In the data rows, 50 means zero.
Here are some numbered points:
49;43;45;42;61;24;45;57;53;63;54;52;62;44;32;46;46;51;37;60;57;71;51;72;62;60;53;47;40;53;52;36 0
52;50;64;42;69;83;38;64;38;46;34;72;62;66;59;62;52;58;49;53;44;55;49;44;45;53;39;46;54;34;23;54 1
34;21;48;51;49;62;23;69;53;54;56;54;45;49;47;38;48;73;46;67;60;47;46;29;71;49;54;28;34;58;26;25 2
46;63;47;29;27;43;48;42;51;50;50;52;71;61;41;50;50;45;53;66;64;82;53;86;57;43;62;43;57;40;57;58 3
65;47;49;67;55;40;64;31;45;54;36;38;32;47;57;55;65;45;50;36;33;35;52;51;39;52;35;65;60;48;63;60 4
52;46;48;76;36;63;30;49;31;46;55;58;43;59;64;47;86;45;53;63;18;46;65;64;40;63;18;53;44;33;64;49 5
45;62;52;44;57;64;68;43;45;60;56;39;51;42;57;55;48;65;59;38;73;50;53;51;47;43;58;33;67;61;45;63 6
60;51;62;36;62;11;43;63;53;63;47;62;36;58;25;41;52;39;22;99;62;78;49;69;54;36;56;57;46;56;49;33 7
48;85;59;44;52;60;49;51;46;45;29;67;65;70;49;41;18;22;83;45;53;23;48;46;48;23;51;74;59;59;48;68 8
55;61;58;44;61;62;73;40;41;47;62;29;42;47;61;62;59;52;53;42;74;73;38;54;47;53;47;33;74;57;48;66 9
53;52;46;42;54;33;54;64;49;34;51;58;54;44;36;46;49;48;41;53;57;65;48;59;59;40;52;46;43;47;45;48 10
41;57;49;35;47;67;68;42;59;45;61;22;47;45;57;54;44;53;39;40;60;68;60;36;50;49;43;28;62;66;41;60 11
59;74;51;53;34;40;60;44;53;46;41;56;55;54;45;56;32;46;67;39;55;42;50;61;36;46;43;71;47;41;48;51 12
57;36;40;53;72;51;51;54;63;60;66;59;39;41;44;45;27;55;31;51;51;50;48;41;45;58;82;59;36;48;39;45 13
51;39;46;72;56;65;38;53;22;61;54;66;41;66;49;49;59;46;68;57;32;51;62;48;64;43;55;61;58;39;55;59 14
65;39;38;50;64;35;49;54;40;73;76;67;43;44;53;63;69;54;14;85;44;85;58;76;58;80;49;66;66;31;61;61 15
57;47;66;74;48;64;64;42;40;42;53;48;28;51;66;49;70;34;62;38;29;55;65;50;56;50;37;39;48;41;60;48 16
32;22;42;38;45;49;21;67;96;58;47;65;42;50;57;50;62;62;37;40;34;60;47;08;42;63;21;37;30;42;31;35 17
37;26;36;56;42;27;58;49;62;57;58;27;40;33;60;55;30;62;34;27;55;41;36;46;44;65;57;61;46;57;64;50 18
68;99;58;80;41;57;70;36;62;51;06;60;63;60;57;53;43;37;58;25;45;11;49;36;46;59;00;80;26;56;39;49 19
46;16;45;71;54;63;38;48;42;45;54;63;43;56;53;34;52;37;62;42;11;33;50;47;50;55;58;71;55;53;54;36 20
52;45;35;70;57;59;44;44;31;46;47;68;44;55;52;40;51;40;69;52;23;38;60;44;61;46;46;69;51;38;63;41 21
53;56;70;73;69;67;54;50;24;49;49;78;34;75;74;59;70;65;68;85;38;32;64;60;54;48;29;51;84;44;46;63 22
44;34;55;33;64;63;44;50;98;55;68;59;42;40;74;56;24;56;31;41;61;52;44;28;49;49;99;52;44;47;36;68 23
48;62;57;60;42;36;60;43;52;43;19;32;41;47;51;45;58;48;52;22;32;24;44;42;49;41;30;56;39;53;63;36 24
65;47;43;63;53;73;43;49;79;65;68;74;37;54;22;31;51;30;37;54;34;60;63;60;41;53;66;65;32;48;51;51 25
71;50;60;61;53;32;65;53;00;53;69;60;44;63;29;50;81;67;56;73;66;78;60;90;74;50;46;21;76;44;58;50 26
37;69;42;30;29;45;64;42;61;53;40;30;67;36;46;54;33;40;42;22;58;61;41;48;46;55;40;45;39;69;54;52 27
44;77;58;46;48;70;74;48;48;48;61;30;44;49;58;60;38;65;52;40;73;63;58;47;49;34;44;34;67;61;58;61 28
72;53;55;52;42;46;54;62;69;61;63;57;52;67;34;49;69;46;27;54;54;77;61;74;54;44;40;31;58;43;49;61 29
59;89;56;58;46;57;59;42;79;38;00;59;53;62;57;49;48;27;56;33;36;05;50;27;22;54;00;70;27;60;42;40 30
54;59;79;33;72;27;42;63;24;47;54;61;69;65;42;47;66;49;61;98;67;76;38;84;70;33;73;37;79;39;67;61 31
46;46;51;59;41;49;55;42;61;50;48;41;43;53;50;37;56;49;51;36;47;45;57;54;55;40;57;38;43;59;57;55 32
Which three points above are nearest to each new point? Their numbers follow each, smallest number first.
31;82;59;44;23;62;22;49;00;37;58;39;70;68;68;57;73;74;77;69;36;38;49;57;51;56;26;33;89;52;54;81 5 14 22
51;45;37;67;40;60;52;44;48;51;65;45;44;44;45;53;33;35;53;15;56;32;56;49;46;51;66;61;37;52;51;48 12 18 32
37;86;45;39;09;55;26;51;00;41;62;36;76;64;73;60;78;76;72;64;42;43;53;62;44;52;25;26;81;39;56;89 3 5 22
59;39;63;59;61;46;61;54;63;49;45;46;39;48;37;46;38;42;50;46;51;46;50;57;56;33;64;53;50;51;52;51 10 13 32
46;49;40;40;29;57;53;48;48;44;56;43;57;43;58;51;49;58;44;37;48;48;56;49;51;51;57;48;59;51;50;68 6 11 32
50;44;48;48;62;30;51;50;40;77;70;67;45;47;61;58;62;55;14;74;53;74;57;70;40;79;47;62;70;32;64;54 0 15 29
39;31;41;23;43;44;19;56;51;39;31;48;63;44;30;43;39;40;63;51;41;45;36;12;49;47;56;36;24;57;39;19 2 10 17
61;56;57;65;47;37;66;32;42;48;49;38;36;51;63;57;66;49;51;52;38;26;55;52;39;60;22;73;55;51;66;66 4 16 24
70;29;45;53;78;24;63;44;79;65;49;66;37;41;43;40;38;25;35;60;44;43;45;51;63;53;90;64;38;46;52;27 0 13 25
46;31;56;55;35;43;31;56;52;49;56;60;59;56;72;64;59;75;40;64;27;30;44;40;40;54;29;55;60;35;30;73 1 5 14
59;51;36;55;42;16;66;45;45;66;66;56;42;36;25;50;37;51;31;54;75;54;53;70;58;57;77;39;41;69;60;44 0 10 13
50;33;36;70;30;41;47;22;20;44;75;15;46;31;77;65;78;58;51;36;20;52;47;55;38;67;47;48;59;40;86;73 4 5 16
57;76;34;45;27;41;34;47;45;67;60;51;68;56;51;48;22;58;52;39;57;34;40;51;24;66;42;72;37;51;48;64 12 18 27
53;39;46;75;58;54;39;51;32;43;42;65;45;60;53;35;65;33;66;61;23;32;56;43;64;58;47;59;49;43;58;41 14 20 21
31;62;71;57;26;75;37;59;36;34;64;43;51;72;82;44;81;69;68;66;33;30;60;45;49;44;19;31;85;46;55;90 5 16 22
60;29;40;54;65;32;41;53;30;60;50;61;60;44;46;58;54;41;45;74;36;57;49;40;52;67;47;54;35;52;54;23 0 10 21
39;50;60;40;61;47;44;51;78;39;35;45;65;47;41;42;48;34;48;64;64;51;41;40;59;41;48;50;42;63;58;22 0 10 32
